In the data rows, the value 128 means zero.
Here are some numbered points:
[153 119 162 181 134 141  84 126 169 173 180 159 150 127 138 113 110  76
  72  98 145 101  87 110  91] 0
[109 177 122 150 102  96  93 122 134 107 158  79 145  87  84 140 186 134
 113 129  74 172 158 167 163] 1
[ 96 106  91  87 102 123 177  86 116 138 149 132 119 149 182 167  79 156
 126 155 172 110 140  78 163] 2
[131 128 167 123 147  78 177 184 156 102 118 150  83 140  89 171 110 161
 157  93 119  96  74 136 109] 3
[ 73 137 175 163 107  87 168 184 120 133 131 110  79 149  84  91 146 112
 144 102 172 159  96 154 123] 4
[ 87 110  73 105 125 145 182 157 103 173 144  83 128 131 169  96  83 174
 161 151 136  92 114 118 158] 5
[ 73 110  91 114 102 141 182 171 107 165 122  83  97 154 160 136  83 174
 148 147 123  88 127 132 172] 6
[162 114 167 176 160 172  84  82 120 142 184 155 150 136 102 109  97  72
  95 124 105 145 132 127  87] 7
[ 78 163 140 176 125 136 102 113 147 129  78 132  92  87  84 113 186 152
 166 160  96 150 172 118 105] 8
[122 163 140 176 156 127  93  77 107 151 104 172  83  78  98 167 186 107
 130 138 159  88 118 145 114] 9
[122  92 158  74  89 127  79  86 147 178 171 132  97 162 142 149 106 152
 108 107 181 114 118 136 172] 10
[ 91 119 131 101 116 141 177 184 152 173 126  75  83 162 160  78 101 152
 135 111 128  88 105 145 167] 11
[131 141 100 127 174 123 137 157  94 116  91 159 110 149  98 118  79 178
 166 147  79 105  83 163 176] 12
[118 132 171 181 147 176 106 131 160 125 171 137 154 113 111  87  88  76
  99  98  92 163 149 141  74] 13
[140 168 171 154  80  96 177 184 111 151 118 146 137 127 164 100  79 121
  86  84 159 132 105  92 118] 14
[100 172 153 167 138 141 106  91  94 133 122  97 128  78  84 176 186 147
 108 115  74 145 163 158 123] 15
[145 114 158  78 102 127 133 113  89  85 122 177 123 171 182 167  79  94
  90 142 154 137 163 105 149] 16
New points follow, each followed by the numbers of its two nearest points above, nearest first.
[118 141 175 150 147  83 133 175 103  80 131 123 181 167  98  87  97 156
 108 164 105 154 136  74 114] 14 13
[153 132  82 114 174 110 164 184 169  89 109  92 137 118  98 145 164 174
 139 102 150 128  78 123  74] 3 12
[180  92  82 163  80 150 110 131 174 133 144 177 145  73 169 100 164 121
  86 107 154  96 114 118 136] 0 14
[140 181 149 123 147  83 159 175 138 169 104  79 114  91  89 162 181 152
 130  98 110 128  74 105 118] 3 4
[171 106 135 132 156 163 115  82  89 111 162 177 181  91 151 118 146  72
 121 129 101 168 145  96  83] 7 13
[158  79 113 110 174  74 168 184 156  93 126 128  97 149 120 162  92 174
 130 107 136 101  83 145 140] 3 12
[104 128 144 123 116  87 173 157 120  80 113 168  97 158 182  91  79 147
  99 164 136 141 176  83 131] 16 14
[100 163 126 141 107 114  79 122 169  93 149  75 159  96  84 109 186 134
 153 151  88 172 132 176 123] 1 8
[158 106  91 119 178 114 164 184 169  89 104  79 137 127  98 145 155 170
 139 124 154 110  83 132  74] 3 12
[118 146 109 163  98 136  84 171 134 156 118  79 123 149  89 171 146  90
 126  75 159 177 105 181 100] 4 1
[176  92 113 136 156 127 142 149  76 120 109 172 150 180 169  87  88 156
 108 133 123  79 100  96 163] 12 16
[ 82  92 104  87 138 110 182 122 116 129 167  97 101 140 178 158  79 170
 130 155 168 123 149  78 145] 2 5
[131 110  95 141 165 159 182 157 107 138 118 128 168 145 173  73  83 174
 121 151  92  83 100  87 118] 5 6
[145 137 109  83 129 159 102 157  76 165 109 123 141 180  93 171 119 116
 148  98 132  88  78 176 167] 12 10
[162 106  73 132  93 181 128 140 178 102 153 123 145  78 160  82 146 112
 117  98 110 168 172 154  87] 13 1
[180 154 171 132 125 110 106  91  76 102 140 177 159 162 151 145 101 125
  77 115 168 141  92  83 118] 16 14
[153 110  82  96 169 132 115 109  76 165 104 159 128 180 138 140  97 143
 170 120 123  79  87 150 176] 12 5
[136 159 175 132 102  92 164 184  80  76 109 128 172 167 115 145 101 138
  81 111 119 154 149  87 123] 14 16
[153 123 104 101 178  78 164 184 174  85 144  92 119 109  75 158 132 165
 135 115 132  96  87 150 145] 3 12
[ 82 114  95  87 111 167 177  77 129 142 162 119 105 149 147 153 106 121
 135 164 172  92 132  78 180] 2 5
[ 96 123 113  78 102 105 173  95  89 138 144 128 110 158 182 145  79 147
 130 155 176 119 163  83 167] 2 16
[158 123 140  92 178 136 168 184 165  85 100  79 101 127 120 131 155 170
  86 107 154 110 145 114  74] 3 11
